k822: [-0.86 -0.57 -0.05  0.63  0.08 -0.01 -0.12  1.19 -0.03  2.26  0.63 -0.82
 -0.68 -0.40 -0.79  0.38  0.00  0.60  0.44  1.84  1.01 -0.45 -1.37  0.80
 -0.25  2.17 -0.98  0.17  0.77 -1.82  0.11]
k730: [-0.68  0.67  1.92 -2.61 -0.42 -0.05  1.63 -2.44 -0.04  4.68 -0.25 -0.68
  0.67  1.95  1.26 -0.56 -1.42  4.00  0.08 -2.00 -0.35 -0.65  4.88  0.26
  0.95 -4.49 -0.05 -0.62 -2.29  8.93  0.99]
k281: [-0.25 -0.68  0.67  1.95  1.26 -0.56 -1.42  4.01  0.08 -2.00 -0.35 -0.65
  0.50  0.68 -1.01  2.18  0.70  6.00 -0.40  1.34  0.85 -0.55  1.00 -2.89
  1.58  8.74  2.10  0.79 -0.13 -4.21  1.96]
find: [-0.25 -0.68  0.67  1.95  1.26 -0.56 -1.42  4.00  0.08 -2.00 -0.35 -0.65]	k730
find: [-0.40 -0.79  0.38  0.00  0.60  0.44  1.84  1.01 -0.45 -1.37  0.80]	k822
find: [-1.42  4.00  0.08 -2.00]	k730
find: [-0.25 -0.68  0.67  1.95  1.26 -0.56 -1.42  4.01  0.08 -2.00 -0.35 -0.65
  0.50  0.68 -1.01  2.18  0.70  6.00 -0.40  1.34  0.85 -0.55  1.00 -2.89
  1.58  8.74  2.10  0.79 -0.13 -4.21  1.96]	k281
find: [-0.68  0.67  1.92 -2.61 -0.42 -0.05  1.63 -2.44 -0.04  4.68 -0.25 -0.68
  0.67  1.95  1.26 -0.56 -1.42  4.00  0.08 -2.00 -0.35 -0.65  4.88  0.26
  0.95 -4.49 -0.05 -0.62 -2.29  8.93  0.99]	k730
find: [-2.61 -0.42 -0.05  1.63]	k730
find: [ 1.26 -0.56 -1.42  4.01  0.08 -2.00 -0.35 -0.65  0.50  0.68]	k281

k822: [-1.51 -0.83 -0.62  0.46 -1.23  0.52 -0.15  0.55 -0.50 -0.05 -0.01 -0.96
  0.47 -0.10  0.66 -1.99  0.08  0.94 -0.05  0.29 -0.84  0.22  0.06 -1.08
  0.17  0.02 -0.20 -0.20 -0.06 -1.55  2.69 -0.50  2.20 -0.37 -6.13 -0.13
 -0.32 -0.03 -0.04  2.69  0.53 -0.14 -0.26  0.03 -2.59 -5.63 -0.30  1.53
 -0.36  1.24 -0.05  0.78 -0.22  0.15 -0.14 -0.01 -0.11 -0.22  3.73  0.27]
k554: [-0.18 -0.21 -0.17  0.06  1.18 -0.02  0.34 -0.04  0.55 -0.96 -0.10 -0.01
 -0.12 -0.60 -0.09  0.91  1.21 -0.18 -0.05  0.03  0.29 -0.39  0.18  3.63
 -0.09 -0.23  0.02  1.21 -0.06  2.37  0.56 -0.01  6.44  0.04 -3.53 -0.01
  0.04 -0.41 -0.22  0.56  1.38 -0.53 -0.11  0.02 -5.50 -1.73 -0.40 -1.00
  0.67  1.60 -0.05  0.66  0.26 -0.31 -0.10  2.41 -0.82  0.26 -1.37  0.33]
k896: [ 0.15 -0.54 -0.42  0.55 -1.58  0.93  0.06  0.02 -0.48 -0.96 -0.20 -0.19
 -0.12 -0.19  0.14 -3.13  0.29  1.15 -0.10  0.30 -1.37  0.27  0.13 -1.41
  0.42  0.21 -0.27 -1.48 -0.06 -3.19  2.09 -0.40  2.87 -0.36 -7.66 -0.12
 -0.19 -0.39 -0.03  2.09  3.31 -0.30 -0.29 -0.08  0.22 -3.63  0.73  1.34
 -0.42  0.49 -0.10  0.55 -0.19  0.26 -0.27 -0.50  1.42 -0.19  3.21 -0.36]
k905: [-1.51 -0.83 -0.62  0.46 -1.23  0.52  0.55 -0.10 -0.50 -0.96 -0.05 -0.15
  0.66 -0.01  0.47 -1.99  0.08  0.94 -0.05  0.29 -0.84  0.22  0.06 -1.08
  0.17  0.02 -0.20 -0.20 -0.06 -1.55  2.69 -0.50  2.20 -0.31 -2.78 -0.23
 -0.11  0.04 -0.04  2.95  0.59  0.29 -0.07 -0.02 -2.88 -2.83 -4.00  0.25
 -0.28 -0.02  0.04 -0.18 -0.11 -0.03  0.16 -0.77 -0.11 -0.11  4.11  2.51]
find: [-0.01  0.47 -1.99  0.08  0.94 -0.05  0.29 -0.84  0.22]	k905
find: [ 0.55 -0.10 -0.50 -0.96 -0.05 -0.15  0.66 -0.01  0.47 -1.99]	k905
find: [-0.05 -0.15  0.66]	k905

k763: [ 0.77 -8.76  0.86  2.08  0.54]
k83: [ 0.77 -8.76 -1.45 -3.88  3.38]
k621: [ 0.77 -8.76 -1.45  1.65  4.88]
k905: [2.62 1.13 0.73 3.21 1.89]
find: [-1.45  1.65  4.88]	k621
find: [ 0.77 -8.76 -1.45  1.65  4.88]	k621

k763: [ 3.58  1.94  0.61 -5.75  1.09 -0.67]
k554: [-0.96  5.14 -1.23  6.69  1.37  0.13]
k759: [-5.25  1.49  4.03  2.48  1.01 -2.21]
k822: [ 3.35 -1.37  0.71 -0.06 -2.55  6.72]
k83: [-8.37  2.52  1.51  7.35 -0.06 -6.69]
k13: [-4.94  3.55  0.69 -2.21  2.48  4.03]
k281: [-1.79 -2.94 -4.95  3.55  0.69  1.40]
k896: [ 0.56 -2.32  2.19  4.47 -0.52  0.60]
k905: [ 3.57 -2.96 -0.31  1.73 -1.58 -0.44]
find: [ 1.49  4.03  2.48  1.01 -2.21]	k759
find: [-1.58 -0.44]	k905
find: [ 5.14 -1.23  6.69  1.37]	k554
find: [-4.95  3.55  0.69]	k281

